Turns, then the turns between two rows, first turn first; the first pair answered:
turn L:
[-13.4  10.4  -5.6   6.2 -15.0 -20.7   3.6 -13.2  10.6  -3.2 -18.4   0.8
 -11.5  -5.9  -4.8  17.1  -2.7] => [-11.8  -4.2  -9.0  -0.2 -14.9  -2.4  14.4 -10.4  10.7 -11.5 -22.0  14.0
   2.6  -5.4  -1.4  10.0  13.4]
[  0.9   2.2 -13.9  31.9 -10.5 -11.9 -16.0  -4.6  20.3 -25.6   9.5   2.0
  -9.5  20.3 -21.4 -14.0 -81.3] => [ -5.1  14.0   1.3  -5.7 -22.8 -39.3 -20.5 -10.6  20.0  20.7 -14.6 -11.9
 -40.0 -50.4   4.3  43.5   8.7]
[  9.2 -10.1   5.6  50.6  33.3  -5.7  11.7  16.4 -17.4   6.5  -8.5   6.9
  33.7  10.7   9.3 -42.2  12.9] => [  4.4  11.9  14.9  54.9  37.8 -35.6   1.9  12.9 -13.4  25.3  -6.6 -14.5
  13.6  -5.9   4.2 -28.7   1.5]
turn F:
[ -7.1 -15.2 -28.3   1.9 -35.0  -3.9  11.6 -26.2  25.2 -62.5 -62.1  68.8
 -21.5 -30.9  -2.3  37.7   5.8] => [ 31.5  69.8  17.5  23.1  35.3 -15.4 -20.4   2.3 -29.0  38.8  40.4 -29.5
 -12.2  12.6 -27.1 -28.2 -65.2]
[ 19.3 -61.6  10.8  19.0  32.1  43.5  18.0   6.7 -15.3  24.3   5.8  24.3
  21.9  32.3  31.1 -32.9 -14.6] => [ -5.4 -68.9  -4.8  37.7   9.8   6.2   6.5  -8.0  22.4 -22.7 -19.8  36.6
  -6.5  24.7  17.7 -10.1 -53.5]
[  7.2 -13.8  -0.8   1.4  -4.7  19.9  11.9   5.5  -4.7 -20.3  -0.2  21.5
  20.0   6.5  -6.1 -11.5  10.4] => [  1.6  -1.0  -2.5  13.9  -2.0  -5.9   2.8  -0.4   5.3 -24.2   6.3   6.1
   6.8  13.8 -16.5 -12.2 -27.2]
turn C:
[  0.3   1.0 -10.8  15.4 -10.4  19.5   6.3  23.8 -29.3  25.8  -4.8 -28.5
  15.0   7.7  19.0  -5.1  23.1] => [ -0.6   4.2 -14.3  21.5  -6.7  18.2   7.7  24.6 -32.6  22.7   1.3 -33.8
  13.9  18.8  16.0 -14.2  10.5]
[ -5.1 -25.2 -21.4  15.4 -25.3 -15.1  -0.1 -23.6  17.9 -44.3 -22.1   4.0
   4.6  17.5  -3.1 -30.4 -40.0] => [ -9.0 -28.4 -16.9  -8.1 -37.1 -16.7   5.2 -25.6  17.1 -24.3 -45.7  11.2
  -5.8 -26.0  13.8  -0.4  24.7]
[ 12.1  23.0   1.1  21.2  23.6   7.9   3.4  13.5 -17.2  12.7  12.8 -16.7
   8.7   1.1  20.4 -48.4 -23.9] => [  6.6 -11.8 -10.8  11.6   9.6  32.3  16.9   9.3  -9.7 -14.2  -9.8  16.8
  19.8   0.2  25.8 -48.4   2.2]
turn V:
[ -5.9  23.4  -5.3  27.5   8.4  -8.9  21.5  16.9  -5.1  -2.2  43.0 -22.8
  33.3  40.9  -2.9 -18.5 -33.4] => [ -5.1  11.3   3.0 -12.2  -1.4   1.0  38.3  15.9 -20.7  28.9  17.7 -14.0
  33.0  -7.1  27.4  15.3  59.0]
[ -8.3   6.7   9.4   7.2   3.1  -5.1   6.4  -1.5   8.6 -24.8   2.5 -35.2
 -10.3 -15.1   0.3  26.9 -10.8] => [-11.7  -0.5   6.3   0.0   0.2  -0.3  11.4  -3.1   6.0 -27.4  -5.5 -26.0
  -6.1 -20.9   0.9  31.6   2.2]
[ 23.2 -20.8   7.7 -33.4  -7.6  13.8  32.1  10.6 -12.7   6.0 -12.7 -14.8
   3.5  18.5 -14.8  18.4  52.2] => [ 14.6 -18.9  -4.5  -7.4  -4.4   6.8  26.5   9.5   1.2 -26.2  -2.7 -14.8
  10.2  56.9 -36.3  -9.4 -20.5]
[-11.7  -0.5  -6.1  -1.0 -25.1  52.3  37.7  12.7   9.0 -10.3  40.8  25.3
  32.6  34.2  -3.6 -45.7 -32.6] => [ -0.1  31.5  23.0 -18.1 -11.0  36.0  27.4  23.0 -14.5  53.3  55.0 -12.3
  22.0   6.6   5.8 -32.7   4.4]
Now pairs of rows:
Between the rows of a pair lie 2 to 3 turns.
[ -9.1 -39.0 -28.0  39.9 -32.0  34.3  14.2  -5.5  15.8 -96.4 -29.6  16.5
  23.5  39.4 -17.5  -9.4 -47.5] => [ 13.1 -41.6   0.7 -17.8 -29.6  64.3  31.4   7.3 -29.3 -19.0 -35.1  10.4
  35.0 -22.9  23.7  19.4  85.6] => C then C then L
[  2.7  53.9  47.1   4.3  82.7  18.7  -7.5  29.2 -30.5  39.3  84.0 -30.3
  32.8  43.2   4.4 -48.7 -30.2] => [ 12.0  37.2  48.3 -27.4  82.1  45.7   6.9  31.7 -45.9  57.4  75.5 -18.2
  39.7  17.6  22.9 -42.7  31.9] => V then F then F
[-21.7  24.4   2.7  22.8   1.2 -93.0 -37.8  -0.9  25.3 -14.7 -11.3 -22.3
 -29.2  -3.0 -25.1  30.1 -64.8] => [-28.1  -4.1  -5.9  -0.4 -23.8 -78.6 -23.1  -8.2  36.9 -26.2 -49.4   5.6
 -32.1 -36.9 -10.2  59.1  -5.4] => C then L
[-21.4   8.2  23.4  -7.5  14.5 -49.2  13.2  -9.5  -0.2  29.0 -40.2 -15.5
 -42.0 -27.8  19.5  22.1  22.0] => [ -5.5 -47.8   5.0  -8.0  17.0  29.6  47.4  -4.8 -10.5 -20.2 -38.6  34.1
  10.3  20.8  22.5 -25.6  23.8] => F then F then L
[ 28.9  12.6  31.2   1.4  15.6  27.2   8.7  17.2 -32.4  27.7  38.8   0.2
  30.3 -13.3   3.3  -5.7  36.1] => [  9.7  31.3  24.0  41.1  10.7 -21.4 -12.1   3.4   1.1 -13.7  32.1 -10.5
   1.3   5.0 -23.0  -6.8 -53.0] => V then L
[  4.6 -55.0 -47.2 -25.2 -30.5 -21.8  -4.8  11.0  16.3 -34.5 -30.7   5.7
   6.5  -1.9  -0.3  47.8  23.6] => [ -0.1 -45.7 -49.0 -10.5 -32.9 -35.6 -12.4  10.4  26.5 -45.1 -26.0   3.1
  -1.6   9.8  -8.1  45.7  -1.0] => C then V then L
[ 13.6  -0.8   6.9  17.2  16.3  28.8   8.0  10.1  -7.8   4.3   9.8  -8.1
  19.3  28.2 -18.9 -28.7 -23.1] => [  5.2   9.8   6.4  27.0  12.1   2.7  -6.7   5.2   2.7  -1.3   4.5 -14.7
   2.5  22.2 -26.9 -15.4 -45.4] => C then L
[ 11.4 -11.9  -9.0 -43.0  -7.5  -3.8   9.5   8.1   7.0  -4.5   1.2  25.0
   1.3 -59.8  18.2  25.0  22.2] => [  3.5 -14.0 -26.8  -7.1  -8.0 -14.5   2.1  -0.3  27.4 -47.8   5.5  27.8
  -3.7 -22.8  -5.2   3.7 -50.4] => V then C then L
[  9.3   3.6  -8.7 -11.9 -10.9 -24.3 -29.7 -17.9 -37.8  33.1 -22.2  13.3
 -24.8 -13.6 -29.6  32.9  45.6] => [ 12.9  10.1  -9.3 -11.9  -6.9 -22.6 -33.7 -12.0 -47.6  44.8 -10.3   3.4
 -24.1 -10.7 -31.7  26.2  42.6] => F then F
[ 34.6  21.2 -17.4  24.1  15.0   9.3 -35.1 -11.3  -6.1  22.6  42.8 -22.8
  -1.2  13.1 -49.7 -55.5 -40.8] => [  1.9  22.6 -24.9  24.4 -23.2 -47.1 -51.2 -30.0  31.3   1.2  -3.2 -13.9
 -45.7 -30.9 -48.9   0.8 -28.5] => C then C then F
[ 35.5  25.5  10.1  15.7  28.1  10.8  10.1  17.4 -35.1  65.7  67.5 -29.4
  30.7 -22.3  37.2   7.7  16.2] => [ 27.4 -33.6 -18.5   7.8   3.9  60.1  38.3   5.2 -20.9   8.6  27.7  33.4
  55.6 -10.2  46.0   5.4  46.3] => L then L then V
[ 10.7  -1.0  -5.5  19.2  16.3  28.3  11.8  14.3 -19.9  -8.7  31.1  -2.1
  31.9  47.3  -5.0 -45.2 -38.9] => [-11.5 -28.8 -12.6 -12.8 -27.5   7.9  21.1  -4.3   4.6 -21.0 -40.0  31.3
   1.2 -26.3  19.6  29.2  51.8] => L then V
[-20.8 -32.3 -18.8  42.5 -19.5   2.9   5.1 -14.1  50.3 -75.1 -27.1  48.9
   9.0  40.4 -10.7 -10.1 -62.6] => [ 11.6  58.6  44.4   7.1  32.2 -29.9 -27.8  10.4 -16.2  83.4  42.5 -55.4
  -6.8  -9.3   0.5  -1.1  -7.4] => F then L
[-17.1  -9.2 -12.6  12.7 -19.3 -21.4  -0.6 -14.8  22.1 -42.7 -19.9  25.8
 -17.8   3.0 -13.7  10.9 -42.3] => [ -6.9  29.4   9.8  12.9  -0.2 -39.5 -19.5  -3.6   2.1   7.3  12.6 -22.0
 -26.0   3.0 -16.8   1.2 -53.3] => L then L then V
[ -9.5  23.6  -6.0  21.7  -1.3 -41.3 -19.5  -8.2  -8.2   0.8   7.1 -25.6
 -16.4  -1.8   0.6  -6.0 -30.0] => [ -3.7 -27.2 -27.5   6.3 -16.0  21.0  11.3  -9.2 -12.1 -35.3 -13.6  24.9
  16.8  10.2  16.7 -16.4   7.1] => V then L
[ 22.0  -1.7 -15.4  -5.6   1.1  36.9  29.8  15.6 -17.6   9.5  27.3   7.7
  39.2  35.3   2.7 -37.9  13.1] => [ 10.0   7.9  -4.2 -27.9 -10.0   7.8  25.1  10.4 -18.9  40.9   5.5  -6.9
   9.6 -13.3  15.9   8.2  63.3] => F then V then L
[ 15.4 -10.8 -16.9  11.1  13.8  50.0   4.8 -10.8 -14.3 -32.2  27.1  19.6
  35.8  57.1 -12.4 -56.2 -61.8] => [ 35.0  18.1  17.6 -23.3  34.9  51.2   2.4   1.9 -51.4  46.2  51.4 -18.5
  33.7  12.7  12.9 -44.6  12.0] => V then L
[-16.9  23.8 -22.5  12.5 -17.4 -78.8 -37.2  29.2  27.3  -6.1  24.9 -36.1
 -15.6  12.9 -18.8  23.6 -68.0] => [-32.0 -21.8 -47.2  -1.6 -48.3 -57.5 -13.4  15.1  46.2 -48.9 -27.0  16.9
 -15.1  -8.6  -6.1  56.5 -17.1] => F then F
[  5.1 -30.8   3.8 -18.1   5.9  27.9   9.7  11.1 -10.0  21.9   7.3  52.9
  18.7  -6.7  24.2  17.3  25.3] => [  1.2   6.8  19.4 -13.8  12.4 -21.1 -12.3   8.2  -6.1  50.2  11.1  19.2
 -13.1 -30.7  23.7  39.5  15.0] => F then V then F
[  6.2  23.0  -0.4  14.5  -2.3 -10.2  -7.0  -2.1  -0.6  -8.5  15.6 -18.2
  -8.5  23.2 -13.6 -11.0 -38.0] => [ -4.7   5.3 -10.9  12.9 -21.3  -9.4  -1.4 -11.2  18.5 -37.4 -11.4   3.7
 -10.8  11.4 -13.7   3.6 -28.8] => F then F
[-32.2 -42.8 -22.3 -16.1 -11.4  19.1   4.3  -6.3  27.4 -45.8 -36.3  47.6
  14.3 -31.9  21.8  20.6  35.0] => [-36.3 -30.1 -22.5  -8.2 -12.6  -2.0  -0.2  -6.6  32.6 -46.6 -45.2  39.0
   3.3 -40.5  17.0  29.1  24.4] => L then C
[-22.6  59.0  10.8  31.3  19.9 -70.7 -21.8   7.1  -0.8  25.4  35.1 -47.0
 -23.2   3.0   8.5  -8.1 -47.4] => [-36.2   8.4 -24.7  49.6 -10.1 -40.2   0.9  -6.0  31.3 -60.2  -2.4  13.3
  -6.0  33.1   3.9 -18.9 -72.7] => V then V
[ 15.8 -32.3 -19.6  32.0 -37.0 -26.2 -22.7  16.5  21.8  -4.9  -1.8   0.5
 -11.5  -3.1 -30.6  21.8 -39.1] => [ 31.6 -18.8   5.7   4.6 -21.3  -8.3 -19.5  27.3 -11.1  56.2  16.4 -25.2
  -2.1 -26.9 -13.2  24.7  22.5] => V then L then C
[  8.9  -9.1  21.1 -11.4   4.6  12.5  32.5  11.4  -9.2 -34.9  29.9  -7.6
  28.5  18.3 -17.8  -4.4 -13.7] => [ -6.7 -23.1  12.3 -15.1 -15.1  -6.5  32.7   1.6   8.7 -56.2   0.5   6.9
  13.3   0.7 -15.9  24.1  -5.9] => V then C then F
[ 36.9  21.7  21.8 -16.1  29.3  32.1   9.4   6.5 -33.5  32.8  35.7 -29.1
  21.5  11.7   8.7 -33.2  25.5] => [ 14.1  46.7  23.5   9.8  22.6 -39.1 -16.4  -4.5   4.4  17.7  29.5 -51.7
 -20.6   4.1 -10.4  -9.0 -34.5] => C then F then V
[ 40.3  -1.0  11.4 -57.1 -16.1  36.7  -5.6  10.6 -51.7  59.3  41.8 -25.8
  36.1  24.1 -11.6 -27.0  39.5] => [  5.9 -21.0  -3.6 -64.9 -65.0 -13.7 -10.5 -15.8  -5.3  31.1 -25.3  -2.4
  -9.0 -29.9  -3.0  48.6  77.0] => F then V then L
[-18.5 -22.6  -8.8 -13.7   3.6 -19.7  13.1  -8.6  18.4  11.6 -28.1   9.3
 -23.2  -6.3 -18.7   8.2  46.8] => [-19.3 -15.5  -2.6 -10.5   5.7 -32.4   8.2  -8.2  16.5  16.4 -23.6   1.9
 -30.1 -10.0 -20.9  10.3  39.8] => L then L then L
[ 17.1  20.0   2.9   2.7  40.2  21.7  -0.9  -2.8 -34.4   5.6  31.7 -26.1
  28.3  27.4  -1.7 -34.5 -41.7] => [ -9.7  41.5   7.3   3.1  17.1 -49.3 -23.3 -14.6  -2.6  12.5   4.6 -44.6
 -21.5 -23.0  -4.1  23.7 -30.9] => L then F then F
[  7.0 -24.1  -3.4  -4.5  -2.9  31.3   8.1   6.4  -4.6 -14.7 -10.8  26.5
   8.4   0.4   6.1 -13.2  22.5] => [ -2.2  18.0  13.3   3.3   1.9 -26.5 -13.7   1.4  -0.8  18.2  -4.8 -16.5
 -28.7 -25.0   7.7  13.9  10.1] => L then L
[ 29.4  28.6  10.9   4.8  -4.1 -31.0 -19.2  -5.0 -38.4  67.4  28.8  -9.0
  -7.6  -5.8   1.6   5.7   4.1] => [ 33.5  -1.9   3.4 -11.3 -11.5   6.7  -0.1  -8.0 -45.7  57.6  17.8  22.7
  15.4  -6.9  15.5   0.9  46.9] => C then V
[-13.1  52.2  11.2  -1.3   8.7 -23.8  -3.5  -4.6  13.7  48.8  24.5 -66.6
 -12.4 -20.7 -14.5 -12.4 -12.8] => [-29.7  29.8  -1.5 -13.0 -22.0 -29.7   2.9 -14.0  35.8  28.4 -18.1 -36.6
 -27.5 -48.7  -2.8  26.6  27.5] => V then V then L
[ 16.3 -15.6 -19.3   2.2  -3.0  40.1  17.9  -1.0  -3.2 -17.6  -0.2  10.6
  18.1  20.3   1.4 -18.6  -2.4] => [ -2.9   3.2 -17.2  -3.5 -16.3 -14.8   2.6 -13.0  16.4  -8.9 -27.8  -4.6
 -23.5 -24.7   2.4  28.7  12.5] => F then L then V
[-10.9 -24.8  26.3 -30.9  12.2  46.0   7.5   3.2 -14.5  13.7 -15.9  22.5
  33.4 -29.6  33.1  -4.4  53.4] => [-38.2 -25.5  12.1 -13.5 -14.0 -10.5  -6.8 -17.0  28.8 -28.0 -51.2  30.3
   0.0 -48.0  16.6  31.5  16.5] => V then V then F
[ -6.8  -6.6   0.1 -19.4 -19.5   1.8   2.9  -2.9   4.4  19.4 -33.0  10.4
 -22.5 -50.3  16.3  28.7  57.7] => [ 21.6  -9.1   2.6  -4.0  17.0  59.4  12.2  12.8 -29.1  24.8  20.9   8.1
  27.8  13.2   5.2 -45.3  21.0] => F then C then F
[ 32.6  11.3  10.1  -7.3  22.3  30.9   6.8   7.0 -21.0  24.7  39.0 -15.0
  10.5  16.1   6.0 -34.6   9.9] => [  1.0 -27.4 -20.4 -13.0 -22.1   9.1  13.3 -20.0  22.3 -28.1 -30.3  29.8
 -14.6 -16.7  12.7  19.6  32.3] => L then F
[ -7.3 -22.8   9.4  -6.7  -5.3 -54.6 -24.9 -34.4  39.1   4.6 -54.6  22.1
 -18.7 -24.7  14.2  26.6   6.7] => [ 27.8  -3.3  35.2 -25.5  33.6  -7.0 -20.2  -5.1 -15.4  69.2   0.0  -4.5
  17.8  -8.4  27.7 -13.4  42.3] => C then F
[  4.2 -12.3   1.7   7.9   3.8  -1.1  -6.5   3.9  -3.4 -11.0  12.2  12.0
  22.3  29.4   1.2  -9.0 -18.3] => [  7.6   0.7   7.6   7.4   6.3 -11.8 -11.5   2.6  -5.8  -2.1  18.4   2.8
  17.0  27.8  -3.9  -9.2 -26.6] => C then V
[  3.8 -30.2 -12.3  13.9  -6.6  53.8   9.7  10.7 -13.6 -20.4   4.4  15.8
  44.8  52.5  10.2 -41.6 -18.0] => [ 14.7  22.8  24.3  -4.4   9.0  18.9 -11.5  25.1 -39.2  62.4  33.0 -45.1
  20.9  15.5  12.7 -20.0  12.1] => V then L
